One turn sends every row of this set to another row. A few are shown first. Where does it send the rows asked after them?
k117: [  3 -10  14  -3 -12  -8  12 -10  13  32   1   2  -9  -4  17   4 -28  -6
   5   0]
k736: [  2 -12  -6  18   0  39 -10   1   6   6 -10   2 -11 -20  -1 -16  -1 -10
  21   0]
k144: [ -4   3   4  -2  -2  -2  14 -16   2   7  35   3   0  -5  16   4   5  -9
  -3   4]
k195: [ -7  -4   5  -3  -9  47 -12 -16  12   1  17   4 -20   8  -1   9  -6  -6
  12  -1]
k709: [ -3 -15   6  14  -7 -15  12 -19  14  13   5 -16  -2  -7  14  -4  12 -15
   4  -2]
k688: [-20 -15 -19  -1  -4  35   4  -4  11  -8  -9  -8  -3  -7 -15   5 -11  -1
  16  -8]
k940: [  6   3   9 -12  -6  44   8   2   4  -3  -3  -7 -13  -2   4  -7   1  11
   0  -3]
k960: [ -2  -1 -10  11  -2  27 -17  12   4   3 -30  -6   1   8   8  13 -19  -5
  10  -1]
k326: [ -2   0  -6  14   0 -13  -9 -24   4   6  22  -4  -6   3   8   5   7 -14
  -3  11]
k668: [ 5  2 -1 -5  4 -8 10 -4  0  9 25  7 -6 -3 12 -4 15  1 -7  3]
k217: [ -3  -1  -4  -8  -8  35  -5  22   3   6 -22   3   3   6  13  13 -12  -1
  13  -7]
k253: [ -3  -6  14  -9 -23 -21  -2   1  -3  15 -19  -1  -6  -7   9   6 -18  -4
   7   8]
k858: [  3   3   3 -12  -6  -8   1  -1  -1  10  21   0   4   5   9   0  24   3
   5   2]
k433: [ -1  -3  -2   0  -2  27 -23   1   0 -10  -8  -8 -15  15 -18  -1  -1  11
  10  -2]
k640: [ -8  -3  -1  -7   2  39   5  -4   3 -11  11   6 -21   3  -9   3 -17   5
  -4  -6]
k155: [ -7   2   1  -5  -7 -17  -4  -2 -10  -5  18  -4   7   4   2   3  15  -1
   4   5]
k971: [ -6   1  17   4  -4 -12  20 -12   1  18  14   3   2 -16   1  10  11  -2
  11  -8]
k191: [ -5  -1  -8  18   2  34 -12   1   6   8 -13   7  -6   1  12  18 -31 -15
   7   0]
k889: [-17 -13   3  -2 -18 -21   4 -14   5   2   2  -7  -2  -5   3  13  20 -12
   9  -1]
k463: [ -6  -5  -3   3  -7  29 -15  22  -4  -3 -23   1   3   5  10   9 -18  -9
  13  -1]
k952: [-14 -15   0   8  -9 -23  12 -16   8  -1   0 -14  -3  -7   6   4   9 -13
  -2   0]
k472: [-15 -18 -17  -1 -11  37 -16  -1  13   0  -7   6 -13  -5  -9   3   5 -10
  25  -3]
k376: [ -4  -1  12   4  -6 -18  11  -5  -5  11   4  10  -8 -21   3   6  19  -5
   5  -3]
k23: [  9   2  -2  11   0  41 -15 -19  14   5  -3  -4 -29   3   1   1  -3  -1
   0   6]
k28: [  1   2  -8   8   1  41  -3   2  14  17 -13   9  -8   2  16  20 -24  -8
   7  -4]
k364: [ -5  -6   3  -2 -13 -21   3  -8   4  12  -4   3 -10  -9   2  11  29  -4
   7  -1]
k803: [ -7  -9  -7   8  -4  42  11  -4   8  -2 -14 -13   2 -22   0  -9 -10  -5
  14  -2]
k310: [  0   6   3  11  -9 -11  -8 -21   0   4  12 -16   5  -2  14   3  14 -12
   2  15]
k385: [ -1   8  -3   2  -4 -18  -1 -11  -4  -2   5 -18   6   1   4   3  14   1
  -4   9]
k599: [ -7   6   8   2 -12  38 -12 -14   1 -11  -6 -23  -3   6 -10   9  -8   4
  12   3]
k646: [-19  -1  -9   2  -6  39   1 -10   5   1  -3   1   0 -15 -18  14 -11   0
  25  -7]
k531: [ -9   1  -7   6  -2  39   9  -4   1  -4 -16   3  -9 -31  -7   2  -8  -3
   9   2]
k772: [ -3   4   8  16  -4  36 -12 -14  -3 -15  -4 -10 -18  -8  -2  -3 -16  -8
  -1  11]
k90: [  1  -8  13 -15 -14 -16   2   5   3  29  -3  14 -10   1   3   6 -18   3
  12  -5]
k85: [  1  -7 -11   3  -8  41  -7  -1  10   7 -19   5 -17 -22   2  -5  10  -7
  15   4]
k297: [ -6 -14   7   1 -14 -14   5 -15  13  23  -2  -2 -10   1  11   8 -33 -11
   4   2]
k689: [ -6 -10 -15  10   1  36 -16  -5  12  12  -5   5 -10  -6 -18   3   0  -1
  29  -8]
k267: [  2  -5  12  -4 -10  37 -18  10  -6 -10   1   1 -15   2  -1 -13   4  -1
  12   3]
k375: [ -1   4  -5   3   1  -5   5 -28  12  14  27  -5  -2   5  10  11   7  -5
  -3   3]
k794: [ -5  -8   7  11   4 -17  14 -16  10  20  18   3  -2  -4  -5   7   6  -2
  11 -14]
k766: [  4 -11  17  -7 -14 -10   4   1   7  32   4  14 -11  -4  14   0 -21  -5
  11  -2]
k710: [ -3  -3  -9  -5   0  34  -2  22   3   7 -15  16  -7   4  10  13 -19  -2
   6  -9]
k59: [ -4 -17   9  17  -3 -15   5 -17  11  18  18  -1  -5  -5   7  -3   8 -16
  12  -7]
k984: [ -4  -2  -2  -1  -5  42  -3  12   7  13  -5  18  -5   1  17  17 -21 -11
  11  -5]
k405: [ -7 -15   8  -1 -23 -16  -8 -15  13  23  -9  -6  -9   4  12  11 -23 -14
  10   7]
k302: [ -6   0  -3  14  -6  34 -17   2   8   8 -20  -6   3   6  13  17 -24 -14
  15   1]
k738: [ -4  -4  16 -17 -23 -17   3   4  -1  21 -11   2  -2  -2   5  11 -16   3
  13  -1]
k756: [  0 -10   7  -2 -22 -21 -10  -8   7  21 -21  -6 -11   0  12   6 -15  -8
   6  10]

k756 moves to k253
k217 moves to k710
Now find these:
k155 moves to k858
k531 moves to k646
k364 moves to k376
k23 moves to k772

One turn sends every row of this set to another row. A few are shown first. Where does it send the rows asked after them?
k853: [  3  10  16   8  19  -1   5   6   4  -5  23   1 -12 -18   0  12 -17  10
   2  -4 -13   7   5  -4  -6  -4   7  -5]
k374: [-15  17 -21  10 -11   4  -7  -1   0  19   1   1   3   6 -25   3  16   8
  12   2   9   1 -22   0   9 -10  -1  17]
k944: [-15 -13  -1  11   9 -19   0  37 -15  -6   4  10  -6 -16  -2  19  -4  -1
  17   3   0  -5  16  -4   9   5  11  -9]
k60: [-10  -3 -16  -4 -10  19   7  27 -13   8   0  22 -11 -24   8   7  -2   0
  11   9   0 -21  11 -22   0   6  15 -11]
k740: [ -2  15 -30   6 -14   5  -3  -9  -7   9  -2   4   9   4 -29   4   7   6
  13   7  15  -4 -24  -4  10  -4  -5   7]
k121: [-13   2  -8  -2 -11 -20  -2 -13   3 -12   3  16  -5  -1 -13   2 -12   2
  26 -26 -14 -17  -9   0   3  -8   0  11]
k402: [  6  -9 -11   8 -12   3   0   6  18  -3 -14  -2   8 -20 -10 -23   7  -4
  -8   7  26 -14   2  -3  -6 -17  -9   5]
k242: [  7   0 -21   6 -15  10  -1  -4  15  17 -13   2   2   6   1  23   1 -26
   6  -4  -5  -6  -1  28  -2  -4  -4   6]
k502: [ 18 -13  -9   5 -13   8   4   3  13   1 -11  -6   3 -12  -6 -20  13   4
 -11   5  23 -19   1  -5  -6 -12  -7  -5]
k963: [  4   7 -32  13 -12  27  13  13   9  -7  -5  17  -2 -10   4  16   2   1
   0  -1   8 -13   3   8  -9 -31   4 -21]
k633: [  0   8 -14  21  14 -11  -8   9  -3  -6  -9   5  -2  24   0   6 -11 -18
  17   1   1 -21  12   6  17   3 -11  14]
k347: [ 13   5  -6 -16 -16  -2  -2  15  -1  -3 -11  -1 -15 -11  13  -2  -4  34
  -1   7   2   6  24   1   4  -5   2  -4]
k775: [-14 -14  -7  15  10 -18  10  36  -9  -8   2  11  10 -11  -5  12  -4   2
  19  10  -2  -7  18  -5  10   5   6 -14]
k655: [ -4  12 -16  23  11 -17  -8  14 -10  -3  -7   9  -6  14  -6   9 -12 -16
  24 -10   0 -15  15  11  16   6  -2  16]
k423: [ -3  11  15   5  22  -7   4   6   0  -9  18   5 -12 -16   8   3 -11  14
   1  -5 -19   1   2   1   0  -1   5   3]
k489: [ -3   8 -22   9  -7  11   0  -1   7  17 -11   0   9   9 -10  16  -6 -28
   5  -4  -2 -12  -1  28   0  -9  -6  11]
k550: [  5   1   2  -5 -16   0  -6  15   5  -7 -17   2 -21  -8  18   4   2  26
   5   8   2   5  31   3  -3  -6   3  -5]
k437: [ -5  12  10  12  13  -3   3   9   2  -4  24   6 -12  -7  12   2 -16   6
   3 -12 -18   7  11   1  -4  -7  17   2]
k132: [ -5  12 -23   7 -13   4 -12 -12  -2  11  -1   3  12  10 -24   2  14   6
   9   1  13   4 -23  -2   9 -11  -4   5]
k392: [  8   8 -10 -18 -18   2  -8  12   1  -5 -16  -7 -19  -8  10  -2  -9  25
   5  14   2   4  24   1  -5  -6   4  -4]
k245: [-10  12 -23  13 -17   4  -2 -14   2  12   3  -3   4  12 -27  -1  13   9
   8   4   9  -2 -19  -5   3 -13   1  10]
k505: [ -8  -5 -21  -1 -10  23   8  22  -9   9  -7  24 -10 -17   5  12  -3   3
   2  15   2  -9   7 -16   0   7  25 -12]
k723: [  2   1 -38  14 -17  24  10   7   8  -7  -9  22 -10  -9   5  12   0  -6
   1   0   4 -20   2   9 -10 -23 -10 -17]
k890: [  3   4 -17  14 -12   9  -5   1   8  11  -4  -1   9   7  -1  23  -1 -29
   0   0 -10  -9  -4  31   7 -11  -3   6]
k617: [ 12 -16  -3   6 -11  10   2   8  14  -1 -18  -7   4 -13 -12 -10  12   5
 -10  14  23 -21   1  -4   1  -8  -8  -2]
k11: [-21  -1 -11  -7  -6 -19   5 -13  -2  -2   8  11  -3   3  -9   0 -14   0
  25 -30  -6 -19  -7  -1   7  -4  -5   9]
k542: [-18 -11  -6  15   2 -21   0  32 -17  -7   3  11   8 -10  -6  15 -11   3
  19  10   5   0  12   3  14  10   8  -7]
k946: [  0  11 -14  17   7 -17  -3   7  -9  -1  -9   9  -1  16   9  13 -11 -15
  27   2   3 -19  16   6  20   8  -4  16]
k296: [  4   3 -33   5 -16  30   6  10  12  -4 -10  18   4  -8   0  17  -1  -6
   2   5  14 -15   3  10 -15 -26  -8 -15]
k641: [  4   4   2 -14 -16   1   0   9  -5  -4 -19  -2 -19 -12  14   2   2  28
   1   5   1   8  25   1  -1  -6   5 -10]
k847: [ -1  -7 -17  -5  -8  23   3  29  -8   4   1  19 -14 -18  10  15  -3   6
   6  15  10 -17   8 -17  -6  -1  18 -12]
k104: [-11   3  -8  -3  -8 -20   3  -2   4  -6   3  16 -11  -1 -13   7 -17   5
  26 -33  -7 -23  -4  -6   9 -12  -3   8]
k937: [ -3  12  15  10  15  -1   5  10  -2 -12  25   7  -5 -10   3   0 -11  13
   3 -14 -17   6  10  -3  -1  -1   9   1]
k42: [-18   5 -19  -4  -6 -21   6  -8  -2  -2   9  13  -1  -4 -11   2 -18  -8
  24 -29 -11 -16  -9  -3   4 -11  -5   2]
k614: [ 11 -12  -9   4 -17   4   6   0  15   5 -11  -3   6 -17 -10 -16   8   2
 -13   7  25 -11   7 -13  -1 -16 -10  -1]

k847 moves to k489
k633 moves to k60
k11 moves to k641
Now find these:
k104 moves to k392
k505 moves to k890
k245 moves to k423
k437 moves to k617

